125  123  106  111  146  145
128  129  128  128  123  125
Answer: 145, 128

131  134  136  130  103  114 Answer: 114, 131

141  133  127  123  122  115   98 Answer: 98, 141

132  123  146  106  121  141  134 Answer: 134, 132

123  127  119  135  130  124  129
132  121  106  131  136  129  131
150  121  150  138  119  124  117
Answer: 129, 150

134  110  123  102  106 Answer: 106, 134

108  138  147  148  106  145 Answer: 145, 108

108  153  109  144  154  153 Answer: 153, 108

121  111  131  131  141  130  145
134  142  108  119  129  117  105
Answer: 145, 134

128  112  108  140  146  147  107
132  147  150  103  107  110  135
Answer: 107, 132
---
124,140,146,143,105,129,124 gives 146

110,141,116,107,116
114,149,110,115,106
gives 116

132,117,131,125,100,113,124 gives 131

108,146,108,106,107,155 gives 108

128,130,133,113
154,128,130,140
112,122,133,124
gives 133

143,105,142,110
148,111,149,119
146,106,149,112
gives 142
---
[[145 129 146 129 135 129 135 119 136 119 136 135 109 121]
 [121 131 120 130 140 130 140 115 139 116 141 138 136 116]
 [112 127 111 126 121 127 121 137 120 135 120 120 147 134]
 [120 128 118 127 116 128 115 142 114 142 115 114 140 140]
 [111 128 112 129 127 128 126 131 129 133 127 128 150 131]
 [119 130 118 130 139 130 140 115 140 115 140 140 142 117]
 [124 126 117 125 115 125 114 142 113 142 114 114 133 139]
 [138 125 138 126 115 125 114 142 115 142 115 116 116 140]] ⇒ 135

[[130 132 128 129 125 125 128 128 130]
 [129 130 131 131 130 129 127 128 133]
 [131 138 125 125 129 134 129 126 129]
 [127 120 122 130 124 129 131 128 134]
 [133 127 129 127 129 130 131 132 125]
 [130 119 129 124 131 129 132 129 128]
 [131 124 130 126 130 128 131 131 131]
 [131 127 129 129 127 127 129 132 129]
 [129 152 130 126 128 130 129 126 129]
 [129 125 128 128 127 129 134 128 127]] ⇒ 128

[[127 122 127 125 126 126 131 123 128 130 126 131 126 127 128 128]
 [129 131 131 137 133 131 122 132 132 128 130 123 130 127 133 127]
 [128 124 128 128 128 128 128 127 128 130 127 130 127 126 128 128]
 [129 124 134 147 140 131 116 134 136 135 134 122 129 122 138 127]
 [126 109 134 150 142 125 118 132 135 145 133 130 119 114 136 126]
 [128 122 128 127 127 128 129 124 128 131 126 130 128 127 128 128]
 [127 122 127 125 126 128 131 125 127 130 126 131 127 126 126 128]
 [129 134 126 121 124 132 130 126 127 122 125 125 132 134 127 128]
 [127 121 126 123 126 127 133 123 126 131 125 132 126 127 126 129]
 [127 112 134 151 142 128 117 131 136 144 132 128 123 116 138 126]
 [127 116 133 146 140 132 118 131 135 139 132 126 127 119 138 126]
 [128 134 129 126 127 134 126 128 129 122 126 122 133 134 131 129]] ⇒ 127

[[105 111 112 112 114 128 110]
 [125 142 126 132 122 138 118]
 [133 151 132 139 129 148 135]
 [127 139 125 130 123 134 132]
 [125 139 124 129 123 141 129]
 [131 115 130 125 132 116 137]
 [111 112 117 116 119 128 124]
 [147 135 141 140 148 135 149]
 [118 110 122 119 129 129 124]
 [125 141 126 132 126 142 125]
 [112 124 115 118 114 131 112]] ⇒ 114

[[133 126 131 106 133 131 127 121 127 127 131]
 [122 125 123 130 129 135 135 141 127 123 138]
 [122 128 124 150 124 126 128 136 128 128 127]
 [129 137 136 140 132 129 127 118 131 130 125]
 [127 123 122 130 118 117 120 131 127 131 118]
 [122 126 124 131 129 137 137 140 127 123 140]] ⇒ 127

[[108 115 123 136 130 139 112 142 115 116 116]
 [134 127 107 154 141 130 106  99 101 105 156]
 [128 138 140 139 141 119 122 127 121 135 135]
 [134 126 107 152 140 131 106 100 102 105 155]
 [130 142 144 142 144 114 120 124 119 140 138]
 [125 143 149 140 143 113 124 126 117 143 135]
 [129 142 145 142 144 114 119 124 119 139 139]
 [127 144 149 142 146 112 123 123 116 143 136]
 [129 141 143 142 145 115 119 124 119 139 138]
 [130 142 144 144 146 113 117 120 115 138 142]
 [ 99 116 123 132 124 140 108 149 114 113 112]
 [124 138 145 136 138 118 126 130 121 139 131]] ⇒ 115

[[148 149 136 116 105 117 117 104 117 132 148]
 [137 138 126 120 117 120 120 116 120 128 137]
 [127 127 123 122 127 120 122 127 120 129 127]
 [127 127 123 122 127 120 122 127 120 129 127]
 [132 132 124 121 122 120 121 122 120 128 132]] ⇒ 117

[[128 119 142 110 111 116 145 105 109 140 145]
 [133 146 126 113 151 127 106 146 119 152 119]
 [111 123 131 116 120 104 149 147 150 113 105]
 [144 144 140 149 147 142 110 134 142 113 141]
 [152 137 110 135 112 134 132 132 138 116 123]
 [135 139 142 119 106 110 126 143 128 150 126]
 [126 106 135 112 142 141 108 115 139 106 145]] ⇒ 109

[[130 117 151 118 135 133 123 133 125 129 128 139 115]
 [126 116 121 114 122 133 126 136 119 127 121 134 107]
 [132 134 113 135 129 124 127 114 131 135 125 109 136]
 [130 128 141 130 135 128 126 124 131 130 130 129 132]
 [124 139 110 138 120 123 135 129 131 123 131 124 142]
 [120 146 108 144 116 121 140 133 134 117 135 128 151]] ⇒ 128
---
[[127 121 131 123 127 150]
 [126 124 140 124 127 140]
 [126 134 126 133 128 137]] ==> 127

[[156 103 120 115]
 [117 103 136 150]] ==> 136

[[144 127 114 101 126 116]
 [112 116 112 102 128 110]] ==> 128

[[129 124 109 125 119 107 138]
 [121 108 128 155 128 131 112]
 [149 106 106 134 143 110 122]] ==> 131

[[119 141 128 134 152 111]
 [125 136 133 145 154 109]
 [117 131 120 140 131 122]] ==> 154

[[145 116 117 112 106]
 [141 116 117 112 104]
 [132 116 120 116 104]] ==> 112

[[128 135 126 146 114 131]
 [147 115 128 133 124 150]
 [129 122 140 141 130 117]] ==> 124

[[120 133 150 136 104]
 [101 123 148 137 132]
 [112 139 150 137 107]] ==> 137
---
[[115 135 113 132 130 144]
 [143 115 123 139 151 122]
 [145 116 137 128 145 120]] => 132

[[115 116 131 145]
 [126 116 129 117]
 [112 104 139 144]] => 116

[[129 145 154 146]
 [111 152 105 117]
 [114 121 131 135]] => 145

[[141 137 120 117 156]
 [127 149 107 128 146]
 [149 106 142 138 127]] => 120

[[123 107 121 133 108 121]
 [147 133 148 135 151 112]
 [137 110 124 107 129 152]] => 133

[[117 100 117 127  99 149 113]
 [115 111 131 148 121 130 147]
 [123 108 135 113 118 150 105]] => 99

[[137 141 124 122]
 [142 130 106 126]
 [130 130 158 138]] => 141

[[122 140 125 121 139]
 [ 99 151 108 105 128]
 [121 117 137 137 126]] => 125
---
[[120 128 104 134 119 114]
 [119 155 127  99 145 150]
 [124 115 105 149 114 105]]: 120

[[116 124 111 108 153 110 122]
 [123 120 107 115 141 115 135]
 [139 129 131 139 124 138 143]]: 116

[[146 102 138 125]
 [135 129 149 140]
 [136 100 108 107]]: 146

[[145 152 134 143]
 [ 98 121 128 100]
 [135 119 111 135]]: 145

[[148 101 139 113 138 133 107]
 [155 140 153 125 104 131 143]
 [110 135 132 135 131 130 127]]: 148

[[136 140 132 150 116]
 [110 144 152 128 120]
 [111 141 134 124 100]]: 136

[[130 119 136 111 129 143 130]
 [139 133 129 126 138 126 131]
 [126 137 126 149 127 133 123]]: 130
